(in the rows, 128 means zero)
The rows of T fall into several groups, and each row is roughly a mix of its group's hidden directions.
T (79 x 12):
[[174  71 142 147 120 133 136 118  90 141 151 118]
 [116 161 139 122 119 169 152 104 145  91 114  81]
 [125  75 146 155 155 102 137 121 138 174 153 122]
 [146 107 140  95 105 192 145 125 119  98 112 115]
 [ 72 157 135 144 128  97 146 154 148 126 140 168]
 [ 94 125 123 117 148 101 168 115 144 155  90 170]
 [168 122 134 151  93 136 106 148 136 133 180  93]
 [135 130 114 154 108 116  95 151 128 137 155 195]
 [170 102 133 144  97 123 133 161 135 164 161  93]
 [157 114 144 119 156  99  81 145  98 107 102 158]
 [151  88 128 146 165  91 171 107 154 137 139 127]
 [164  94 115 141 168  85 113 152 137 145 157 139]
 [163  90 144 120 101 105 117 139  84 116  92 151]
 [187 107 123 143 121 133 102 162 121 131 166 100]
 [103 117 119 126 127 168 167  97 143 130 142  73]
 [108 173 142 164  99 153 134 106 130 106 171 115]
 [ 94 122 136 143 146  63 121 142 145 157 115 156]
 [176 115 148 134 105 168 114 117 115 119 159  85]
 [156  77 145 163 122 117 147 131  95 146 166 134]
 [131 154 158 134  96 147  74 132  80 117 128 132]
 [145 137 122 144 186 136 156 105 114 118 126 179]
 [116 196  99 156 133 118 127 131 129 119 169 130]
 [150 115 166 145 128 133  79 115  75 106 137 130]
 [161 114 150 153 130  93  89 136 100 129 140 175]
 [143 123 159 121 123 176 129  88 100 106 137  85]
 [136 142 147 112 118 125  67 152  79 121 108 145]
 [119  72 146 160 137  93 140 149 130 159 143 154]
 [163 112 122 143  89 118 141 171 146 175 147 119]
 [146 108 132 100 110 200 142 125 127 102 121 108]
 [138 128 148 132 147 150  97  95 108  84 164  93]
 [132 116 153 167 106 160 114  91 104 114 173 116]
 [157 105 169 165 130 129 106  95  93 107 154 127]
 [142 124 112 106 157 120  68 119 133  88 115 159]
 [ 86 154 118 125 157 117 145 103 135 117  98 182]
 [136 124 152  77 124 152 125  90 122 122  84  97]
 [136 147 135 107 122  73 115 164 111 167 102 149]
 [129  87 104 114 158 142  78 148 107 110 120 160]
 [133 102 114  91 154 120 143 138 120 146  65 155]
 [ 95 113 160 106  97 133 135  96 130 137 125  70]
 [120 133 117 136 108 103 162 135 166 172 113 175]
 [158  89 128 156 135 157 144 118 118 145 181 103]
 [142 153 132 100 153 127 109 146 134  79  74 133]
 [110 134 167 115 121  66 132 116 103 137  97 151]
 [107 124 132 138 111 191 127  97 119 106 152  90]
 [140 137 103 116 106 194 131 154 136  86 127 130]
 [113 154 120 107 134  78  93 129 139 131  74 141]
 [109 102  99 123 151 179 150 107 156  97 131 102]
 [121 121 116 152 150  70 107 154 149 138 173 131]
 [131 165 138 149 121 142 157 102  99 120 188 113]
 [148  94 155 119 114 143 123 118 112 134 150  60]
 [160 127 113 106 104 193 129 131 118  92 122 110]
 [104 114 107 147 118 173 164 100 157 125 162 106]
 [145 130 154 163  99 113  90 129  92 142 160 162]
 [126 157  97 127  97 135 134 170 137 137  88 172]
 [124 122 143 158 114 179 129  87 123  96 159 103]
 [144 134  98 133 119 103 121 155 162 149 114 190]
 [104 150 129 122 150 153 168  97 114 119  88 168]
 [130 182 137 114  98 112  95 165 116 129 103 157]
 [ 87 154 128 136 134  69 122 148 141 135 111 167]
 [177 100 131 126 117 140  92 151 115 123 156  82]
 [116 105 115 109 162 162 156 105 145  99 112  82]
 [189 106 112 115 113 145  86 164 121 121 126 120]
 [126 111  97  88 166  96 130 161 141 144  91 141]
 [135 199 122 135 120 119 130 100  97 114 158 113]
 [ 93 157 113 142 159 103 144 116 144 123 120 187]
 [ 80 135 128 131 125 101 133 170 154 120 109 176]
 [126  81 182 105 129 123 150  95 114 149 108 116]
 [ 64 120 138 116 159  87 148 105 134 139 112 124]
 [ 96 165 103 114 123 124 111 163 160 103  94 157]
 [113 130 102 133 136 154 180 109 183 112 136 111]
 [144 130 164 113 136 127  80 130  74 109 102 115]
 [184 107 125 138 126 137  98 159 113 123 163  93]
 [117 126 100  89 156 103 164 147 158 147  92 113]
 [169  83 142 124 140 128 120  90 108 157 130  89]
 [146 155 144 172 102 164 163 115 125 134 168 121]
 [165 126 119  91 122 124  90 110 113 119  73 109]
 [144 123 105 111 107 116  67 178 132 114 124 114]
 [117 142 148 132 133  52 117 116 108 147 109 148]
 [146 139 125 176 140 118 170 128 141 156 169 160]]

Here is one row of each group, with its name. Which group are the others in?
[140 139 144 164  87 129 145 106 163 151 176 130] : F
[129  81 171 146 136 115 158 107 111 161 159 121] : U
[120 112 101  87 167 106 158 144 152 145  92 111] : J

[138  89 144  91 125 110 108 125 127 133  62 131] : U
[114 164 137 123  68 170 110 111 135 103 122 119] : F
[ 68 143 120 138 151  79 138 120 150 133 131 155] : F
[151 106 138 166 133  84 161 111 143 156 163 146] : J
[ 97 143 113 153 144  71 114 157 150 144 126 160] : U
[165 106 109 108 124 119  69 169 127 114 128 115] : F
[125 153 127 163  80 130 122 164 135 133 171  97] : F
[156 110 137 146 136  74 108 143 113 154 140 174] : J
[145 115 156 123 102 161 118 107 112 117 151  66] : F
